Named turns come first, each shown by rows before and after it. Which turns, in which order, take the first row of each pair that follows to the second? Write the first one first, as in the answered first pair.
turn Q_109:
[  4   2   4   0   4  10   0   1   0  -4   0  -5 -12   4   5] |-> [ 6 -4 -1 -4  8  0 -5  7  0 -5  3 -4 -1  9  7]
[ 11  -7 -12  -2  14  -2  -4  18  -6  -2  -3 -17   7  11   8] |-> [ -2  16 -13  -6 -13  12  -3   0   5  -2  15   7   0  18   4]
[  4  -9  -5   0   0  -3  12 -10  -1 -18  -1  14  -8   1  -7] |-> [  6 -12  -4   1   4  -4  12  -8  -3 -18  -5   9  -9   0  -7]
[-18  36   2  15 -14  16   5 -16  -1  -8 -14   0  -8 -18  -5] |-> [  1   0  -8  11  21 -19  -6  14  -9 -12 -24 -21  21 -16   2]
turn Q_711:
[ 2  4 -6 -1  4  4  2  8 -1 -2 -4 -5  9  9  9] |-> [ 3  4 -8 -9  3  3 -3  4  5  0  4  3  6 11  6]
[ -2   2  -2   3 -18   6  16   0   7   0   1   8  15  14  -4] |-> [ 14 -18  -4 -11   6  -1   4   1  16  10   4   7  -4   3  -7]
[ 14   3 -29  -9  22 -10  -8  13  16   6  13 -21  -2  19  12] |-> [  2  15 -25   8   8  -4   6  16   4  -1   2 -30  14  26  15]
[ -6   7  16  19 -17  -7  16 -12  -4  -3  -7  -2  -9 -23  -6] |-> [ -2   4  12   3 -16 -10   5 -19   8   3   8  11 -18 -24  -9]
turn Q_848:
[  1   1  11  10   7   5  -8   1  -8   1 -11 -12 -25 -19   0] |-> [  9   0 -10  -2  15  -2 -19  17  -9  -6   3 -15   1   9  15]
[  9  -4 -16 -17  15   6 -12   5   0   1  12  -6   3  18   8] |-> [-11  18   3   5 -12  25   8 -12  -5   0  -1  -2 -11   6  -1]
[  1  24   1 -10  -8  39  -2 -18  13  13  20  18 -31   2   6] |-> [ 18   2  -7 -25  16  23 -17  -8  19  18  25  15 -31   0   7]
[  7  -8 -13  -7   8  -5 -13  10  -2   4   0 -11  10  10   7] |-> [-12  13   2  12 -17  11   4  -5  -7   2 -10  -8   0   3   1]
turn Q_697:
[-26  31   8  10 -34  20  14 -12   5  -2   8   7   1  17  -3] |-> [ -8  27  -1  10  -4  40  11   4  -2  -2  -2 -23 -11  27  13]
[-6  4  6  9 -6 -4 12 -6 -5 -4 -4  1 12  4  1] |-> [-3  5  5 11  0  3 12 -3 -7 -4 -7 -6  9  6  5]
[ 9 -4 -4 -6 -3 -9 -5 -1  3  2  8  7 -3 -8 -7] |-> [  3   3  -1  -1 -11  -4  -1  -6   2   1   7   9  -5  -8  -9]
turn Q_833:
[ -1  -8  -4  -4  -6 -18  -4   4   1  -1   3  12  14   1  -6] |-> [ -6   3  -6   3 -11  -7   2   6  -5  -5   0   4  18  11   1]
[ -6  -5  12   3  13  -8   4   3  -1   3  17   0   6  -4 -17] |-> [-12   6  11   6   4   1   9   2  -5  -1  18   0  10   4 -13]
[  8 -17   4  -6  10 -14  -6   0   5   5   3   6  -4 -13  -8] |-> [-10  14   2   2 -17   6   4  -8   2  -3  11  13   5   5  -2]
[  7  -8  -4  -6 -17   5  11  12   3  13  12  -5  -3  12   4] |-> [ 10 -13  -5  -7 -10   3  10  14   3  13   9  -9  -4   9   4]

Each pair is two turns apart.
[  0  14  -3   2   6  23   0   4 -10  -7   3  -9   0  17  13] |-> [  8   1  -9 -16  13   8 -15   1   2   0  19   7  -5  13   8] | Q_711, Q_697
[ -8   1  13   4 -20  17  11 -26   0  -6 -10 -12 -12   8   8] |-> [  8 -22   9 -14   2   2  -5 -24  10   3  -3  -6 -24  -4   3] | Q_697, Q_833
[-15  19  -6  -6 -20  21  -1 -19  -3  11  17  12 -12 -10  -3] |-> [-12  -2   0  -9 -13  -3  -5 -18  -1  17  11  17 -12 -29 -15] | Q_109, Q_833
[-13   4   0  16 -18  18 -13  -1  -6   6  -8  -8  -7  -7   8] |-> [ -1  -6 -13  -5  -6  10 -29   1   5  12  10   3  -8  -1   9] | Q_711, Q_848
[  6   4   5  12  -4  13   5  -8   2  -1  -6 -16  -8 -15  -8] |-> [  5  -1  -8  -3 -12 -11  -5  -4  10  -4  14   3  20  -2  -8] | Q_109, Q_833
[ -1  14  -7  -5 -14  21   4   1 -15  -1   5  16  13  11  23] |-> [  7   2  -2   4   5  19   8  12 -24  -1 -15  -5  11   3  25] | Q_711, Q_711
[ -5 -11  -4  -4   8 -19   8   9   7 -20  -4   3  10  -1   4] |-> [ -8  -9   3   4   5 -15  14   7   3 -20 -12  -1   6  -7   2] | Q_848, Q_833
[ 13  -5 -12 -13  20   2 -15  12   5   0   9  -6  -4  12  10] |-> [-6 20 -8  4 -7 15  1  6 -4 -8  5 -6  9 22 13] | Q_711, Q_109
[ -5 -13   2   7   7 -17   3   1   8  -6  -2  15   4 -20 -12] |-> [-14   2   6  22  -3  -1  15   1  -1 -11 -11   6   6 -15  -7] | Q_711, Q_697
[ -5   1  -1   2 -10  -1  -1   3  -6   1   8   7  21   8  -4] |-> [ -6   9   1   4 -13   8   2  -1  -6   1   8   8  14   8  -3] | Q_711, Q_848
[-19   8   0   3  31   7   5   2  -8  26   1 -10 -12  -8   6] |-> [-23  12 -11  -9  20  -6  -3   2  -2  22  21   8  11   8   7] | Q_109, Q_833
[ -1  -1 -10 -11  -5 -14  -9   6   6  -5  15  14  25   9  -4] |-> [  4 -16   0 -13   5 -20 -11   0  11   3   7  15   5 -13 -14] | Q_848, Q_848
[-10  17   1   2 -15  27   3   2  11  -2   6  11  -3  11  -8] |-> [ -6  16   2   1 -10  32   2   1  11   0   4   8 -11   8  -8] | Q_848, Q_833
[ -3  18 -13   4  -7  19  -3   3  -1  -9   8  -7   4  25  16] |-> [ 11 -25  -9  -6  18 -22 -15  10   5  -1   1  -5   5  -2   2] | Q_848, Q_109
[ 13 -10  -3   2  29  -3  -6  14 -10   3 -15 -20  -2   0   7] |-> [ 16 -12  -8  -5  30  -7 -12  14  -5   4  -7 -15  -1   3   6] | Q_109, Q_711
[  7  -2  -4   0  20   5  -2  15  -1   0 -15 -17  -6 -15  -3] |-> [  1  13 -18 -11   4   3  -7  16   4  -7   8  -1  18  10   5] | Q_109, Q_833
[  2 -10   9  -5   6 -10 -16   7   8   3   7   4  -6 -17   3] |-> [-6 17  6  4 -8 18 -7  6  1 -4  7 -3 -3  3 14] | Q_833, Q_697
[ 22 -29 -17 -25  24   0 -16  26  -1   9  10   2   2  -2   1] |-> [ 17 -19   0  -7  22  28  -1  14  -6  13  -9 -10 -31 -19  -3] | Q_109, Q_109
[-3  4  6 -7  1  8  4 10 -7 -2 -2 -4  5 15 -3] |-> [-6  6  7 -6 -4  6  4  8 -6 -3 -1  0  7 15 -4] | Q_833, Q_848
[  9 -22  -9 -13  13   3  -3   5  15   3  -6   2  -8  -6   1] |-> [-12   8  -9   0 -18  16  10  -1   9  -6  -1   9   9  11   4] | Q_697, Q_833
[ -7  28 -12   9 -17  16   5  13  -5 -14   3  -6  26  46  18] |-> [-11  13  -7  14 -18 -10   8  20 -10 -16  -5  -5  45  35  11] | Q_833, Q_711
[ -1  -4 -10  -5   6 -16  -6   2   2   5  15   8  19   5   4] |-> [  5 -15  -2  -2  19 -17  -6   2   3  10   4   1   2 -11   0] | Q_697, Q_711
[  0   4  13   0   2  13   3 -20   2   9  -4   9 -33 -23  -6] |-> [ -9  16  13   4 -12  16   7 -23   1   5   0  15 -26 -16  -5] | Q_711, Q_711
[  4  -4  -7 -11   4  -7 -11  -1   6   3  14  11   6   4   1] |-> [  8 -11   3  -4  14  -1  -7  -3   4   8   0   0 -13 -11  -3] | Q_848, Q_711
[ -5 -10   5  -2   1 -10   3  -3  -1   2   3   3  -6 -17 -10] |-> [-11  10   2   2  -9  11   9  -7  -4  -2   6   1  -9  -3  -2] | Q_848, Q_109
[ -8  -3  13  18 -19 -17   9   0   2   6 -11   2   3 -19 -13] |-> [ -3   5   9  25  -9   3  14   9  -6   1 -21 -19   1  -7  -1] | Q_833, Q_697
[ -4  -8  -4  -3  -1 -21   5  11   0   0   4   3  31  16   3] |-> [  1 -15  -2  -2   7 -23   4  15  -2   1  -2  -3  27  12   3] | Q_711, Q_711
[  5 -11  -9  10  12  12  -2  11  -5   1 -19 -17  -7  -5   7] |-> [ -7   9  -6   8  -9  28   2  -6   3   2  -7   1 -18  -2   4] | Q_109, Q_109
[  8  -1   0  -8   7  -4   3 -13  15  15  16  10 -19  -7  -8] |-> [ -4  20   0   3 -10  11  13 -15   9   8  15   9 -11   5  -3] | Q_109, Q_833
[  6  -3   4   3   6  -3   2   5  -8   4 -11 -13  -1 -10   0] |-> [  0   4  -2  -8 -11 -10  -4  -4   1   4  10  11   8  -2  -5] | Q_697, Q_109
[-16   9  -7  18  -5   1   7  10 -14  -9  -9  -1  24  17  11] |-> [-17   7  -4  -2 -16  -5  -4 -13   7   2  14  34   2   3  -4] | Q_833, Q_109
[  8   0  -9  -6 -10  -4 -13   3   4  -5   9  -5  25  26   5] |-> [  9 -21  10   9   0 -19  -5   4  -3   0 -18 -15  15  -5  -8] | Q_848, Q_109
[-3 -5  4 -1  0 -3  0 -7  0  3 -1  5 -3 -7  0] |-> [-5  0 -2 -2 -4 -3 -1 -4  0  0  5  6  6  3  3] | Q_848, Q_697
[  4 -21   9  -2   8 -41  -1   7   7  14  -2   0  16 -10  -8] |-> [ -1   2   4  16   2 -17  12  19  -9   2 -14 -24  30  14  10] | Q_833, Q_833
[ -7  10  -3  14  12  16  10   4 -33   6 -16 -15   8   7  -2] |-> [ -9  -4   4  -5   4  -5  -1 -17 -12  20   2  22 -13 -18 -24] | Q_848, Q_833
[  4 -13  -6  -1  33 -26 -15  18   0   6   6  -4  20   4  11] |-> [ -5 -14  18  13  25 -20  -3   0   1  15 -11   0 -12 -30  -6] | Q_848, Q_848
[  2  -2   5   7   5   8   0   0  -2   1  -3 -15 -10  -7   1] |-> [  4  -2   1  -3   3   7  -6  -6   6   3   8  -3 -16  -6  -1] | Q_711, Q_711
[ 28  12  -3 -17   3   4  -8  -5  -7  -2   6  11 -11  -6   4] |-> [ 26  19  -6 -14   0  10  -5  -3  -9  -5   6   8  -5   2   9] | Q_848, Q_697
[ 15  -8 -22  -8   6   1 -10  24  -7 -12  12 -16  33  31  23] |-> [  0   1  11  -9 -20  19  -4 -27  17   9  17  23 -38 -19 -11] | Q_848, Q_711
[-4 -4 -4  2 -1 -5  5  4 -3 -6  7 -3 18 12  5] |-> [  3 -12  -5 -10   7  -8  -4   0   7   0  14   4   6   6   1] | Q_697, Q_711
[  9 -18  -3 -10   6   4   0   8  -1   4  11  -3  -4   0  -1] |-> [ 4 -3 -3 -5 -3 20  5  5 -3  1 12 -5 -4 10  4] | Q_109, Q_833
[ 16 -28 -10  -8  19 -34  -7  14  -1   3  -1   3  17 -25  -5] |-> [ 11 -19 -11   6  15 -27   2  24 -14  -5 -12 -13  33 -15   3] | Q_848, Q_833
[  5  -5  -2  14   6   4 -17  17  -5  -3  -8   6 -11 -19 -11] |-> [  3  -6  -2  16   4  -1 -17  19  -6  -4  -9   6  -4 -19 -10] | Q_833, Q_109
[-1 10 -9 -1 11  7 -1 13 14 -4  8  1  6 15 13] |-> [-1 10 -7  2 13  9  2 15 10 -5  3 -4  7 15 13] | Q_711, Q_711
[ 10  11  -6 -13   9  28  -1 -10   0  16   6  -9 -29   9   3] |-> [  2  16   1   7   3  29  13  -2 -15   8 -12 -25 -15  10   6] | Q_833, Q_711
[-12  -1 -11  -1  -2 -18   5   8   3   5   5  12  15   7   2] |-> [-10  -9   0   1   5 -16   6  -1   8  14  -3  13  -9 -14  -8] | Q_848, Q_711
[  1  -5  17   0 -10  -5   0 -21   8   8   0  13 -25 -22 -16] |-> [-12  23   7   7 -32   9   8 -17   1  -4   8  13   0   7  -3] | Q_848, Q_848
[ -3 -10  -2  11  10 -18   4  16  -6  -3 -13 -16  24   0   0] |-> [ -7  -9   9  -1  -2 -15  -1 -12  13  11   2  15 -10 -22 -18] | Q_109, Q_848
[ -4  -6   3  -7 -10 -16  -7  -5   3   2  14  19  12   2  -6] |-> [ -8  13   6  14 -10  13   8   1 -12  -5  -4  -7   8  13   7] | Q_833, Q_109
[-16  -8  10  -1   9 -11  -3   7   4  11  -4   7   8 -19 -16] |-> [-20   7  15  10   3  12   7   4  -2   8 -12  -2  -2 -15 -11] | Q_697, Q_697
[  9   6  -8 -15  15  10 -11  -4  14  -2  14   4 -13   7   2] |-> [ 2 17 -9 -7  6 17 -4 -1  7 -9 12 -2 -1 18  8] | Q_697, Q_833
[ -8   8  18  14 -27  17  16 -13   1  -1   5  23 -12  -8 -13] |-> [  3 -12  10  24  -2  -2  17  19 -19 -10 -18 -12  22   1   1] | Q_848, Q_711
[ -6  14 -11   4   8   4  -4   2   7   9  16  -6  11 -12  -6] |-> [ -4   9  -7   8  13   1  -3   4   4  10   9 -11   8 -19  -8] | Q_848, Q_109
[  2   3  -6  -3   7   6   1   5  -4   2  -1 -13  -7  11   3] |-> [ 2 -1 -9 -6  7 -5 -2  8 -4  1  1 -9  4 12  2] | Q_848, Q_109
[11 17 -3 -8 11 14 -4  2  5  2 18 -5  5  6  6] |-> [ 11  13  -1 -12   9   7  -7  -1  10   4  22   3   1   1   2] | Q_833, Q_833
[ -2  -6 -10 -12  -1 -19  -6   1   9  -4  15  16  16   8  -4] |-> [ -5   4   1  16   3   3  13  10 -11  -9 -16 -18  11   7   5] | Q_848, Q_833
[ -3   5  12   7 -12   6  -1   5 -10 -11   3   0   3  19  -1] |-> [  7  -8   5  -3   3  -5 -10  12  -7  -9   6  -1   5  20   1] | Q_848, Q_848
[  4   0  11  11   2 -21  -3  -6  -4  10 -28  -4  -5  -7  -5] |-> [  5  10  -8  -4  -5 -23 -13  -1   2   4  -4   8  18  20   6] | Q_848, Q_711
[  2  -1  -3   6   8  -7   3  18  -9  -2 -12 -22  17   6   3] |-> [ 13  -9  -8 -18  17  -7 -14   6  10   9   9  -2  -8  -1  -3] | Q_109, Q_711
[-13  14  12  17  -9   8  10   0  -7  -5 -13  -7   5  -1   3] |-> [  3  -3   8  10  17   4   2   9  -6   0 -18 -21  -4  -5   6] | Q_697, Q_848
[ 0  0 -9 -6  4 -1  0 -5  3  2  8  4 -1 19  0] |-> [ -1   0  -1   7   8   7   8  -4  -5   3  -8 -10 -10  11   0] | Q_848, Q_833
[-12  16  16  14  -8  22  13  -7  -8  -5 -14 -12 -12  -8   0] |-> [  9   1   0   1  22  17   0  12  -9  -6 -12 -29  -5   5  13] | Q_697, Q_848
[12  2  9  5 -6  4 11  3 -9 -4 -8 -7  1 11  6] |-> [  9   8   8   3 -13   6  10  -2  -6  -4  -2   0   1  14   5] | Q_109, Q_109
[ -4  28  -5  -3 -19  12   7  -3  -4 -17   4 -12  28  21   0] |-> [ -4  18  -5  -4 -18  -5   4   2  -4 -17   4  -9  39  18  -3] | Q_833, Q_711
[ -4  10   0   6  -8   9   4  18  -7   7  -6 -18  16   6   9] |-> [ -5  -9   9  -4 -10 -17  -3   5   5  18   1   5   7 -19 -10] | Q_833, Q_697
[ 19  13  -8 -18  -2  12  -7 -11   4   9  -3   5 -26   4   0] |-> [  7  21  -6   5 -13   9   8   3 -15  -4 -21 -13   7  15   8] | Q_109, Q_711
[ 16   1 -22   7  14   7 -12   7   1   1   6  -8  -6  18  10] |-> [ -1  18 -13  12 -14  12  -5 -10   5   0  13  12  -8  15   3] | Q_833, Q_848
[  2   0 -18  -4   4 -13  -9  16  -8  -9   2 -11  26  20  20] |-> [ -5 -12  -2   9  -1 -29   0  13 -14  -7 -15 -12  26  -5   7] | Q_848, Q_109
[  1 -16  14   2   8  -9   0  -3   3  10  -6   3 -16 -25 -17] |-> [-13   1  12   1 -18 -10   2 -11   6   6   8  21  -1 -13 -18] | Q_109, Q_697
[  0 -11   6   8   6 -26   5   9  -7  -2 -10 -11  25   1   2] |-> [ -9  -6  10   9  -8 -29   7   0  -5  -2  -7   2  24  -4  -5] | Q_697, Q_833
[-7 -8 -8  9  8 16 14  0 -1 -2  6 -4  5  9 12] |-> [ -4 -20 -10   2  12  -2   8   2   4   0  10   3  11   4   7] | Q_848, Q_109
[  5  13  -5 -10   6  13  -7  16  10   2   0 -14  -5  -7   4] |-> [ -1  13   2   2   0  10   1  17   4   0 -11 -19   1 -13   1] | Q_833, Q_711
[-29  12  -6  -4 -14  -9  -5 -13   5  12  13   7  15  -2  12] |-> [-24   3   5  13   5   0   5  -5  -7  14 -16 -22   0 -16  13] | Q_833, Q_848
[-12   1  11  15  -7   2  19  -5 -13  -1 -15  -3  -1 -10   2] |-> [ -7 -11   0   0  -5 -24   7   1  -7  -2   1  10  22  -3   1] | Q_109, Q_833
[  5  -8   7 -10  13 -16   3  12   5   5  15  -2  -6 -13  -4] |-> [-11  11   9   5  -9 -10  15  13  -4  -4  12  -2  14  -1   0] | Q_711, Q_109
[  4   8 -18 -10 -10   0 -15   4   2  -3  30  10  12  37  19] |-> [  2  16   3   4  -7  34  -3 -14   2   6  11   0 -40  11  12] | Q_109, Q_711
[  0  -3  -4 -13 -10  -9 -11  -5   6   2   6  18   0  -4 -12] |-> [ -5  11   5   5 -14  15   4  -7  -4  -1 -10   1 -12  -6  -8] | Q_109, Q_833
[ 9  1 -5 -7 11  3 -9  4  4 -1  7 -6 -3 13  8] |-> [ 5  8 -6 -7  2  6 -8  0  6 -2 12 -1 -2 17  7] | Q_833, Q_833
[ 1 -1 -5  7  4 13  5 -8  3 -2 -5 -7 -6  3  6] |-> [  0  -3 -12   2   3   2   0  -3   3  -4   2  -2  11  11   8] | Q_109, Q_711
[ 2  7 -2 -3 -2  8  4  3  0 -1  7 -4  1  6 11] |-> [ 7 -6  2 -8  6 -1  0  1  4  5  5 -1 -7 -7  4] | Q_109, Q_833
[-15  14  -1  -4   6  27   0 -15   2  -1   6 -19 -19   0   3] |-> [-15  13 -14 -17   0  11  -9 -12   8  -4  25  -4   2  14   5] | Q_109, Q_109
[ 10  -5  10  20  20   5  16  10 -12 -13 -19 -26   5  -7   0] |-> [-12  24  10  18 -21  15  21 -13  -3 -15   2   7   8   2  -6] | Q_833, Q_833
[ -6   9  -3   9  10  28   3  10 -13   1   0 -12 -11   1  10] |-> [-18   9   6  19  -5  15  12   8 -17  -2  -7  -7   3  -7   2] | Q_833, Q_711
[-12  21  -3  -4  -6  -7   1   1  -4  -6  17   7  23   6   8] |-> [ -3  16   2 -14   5   5  -5 -12   7   6  21  12 -16 -11   1] | Q_711, Q_109
[ 12 -15   5   8  24 -18  -3  12  -4   2 -20  -2   9 -23 -15] |-> [ -9   5   9  12 -10 -20   4  -2  -1  -2  -8  22  23 -18 -22] | Q_697, Q_711
[ -7   8  -4   2 -11  -6  -1   1   3   0  14  22  -6  11   2] |-> [ -6   7   0   3 -10  -4   0  -2   5   3  12  22 -16   4  -1] | Q_711, Q_833
[  1  -6   8  -2   3   0   0 -12   3   8   1   7 -13 -17  -9] |-> [ -7  -3   7  12  -3  -7   9   1 -11  -2  -9  -5  16  -6  -3] | Q_109, Q_711
[  0   6  -3   5   5  11   0   1   0   7   6  -1 -13  -4  15] |-> [-3  9 -4  9  3 10  3  4 -4  5  4 -5 -5 -1 18] | Q_848, Q_711
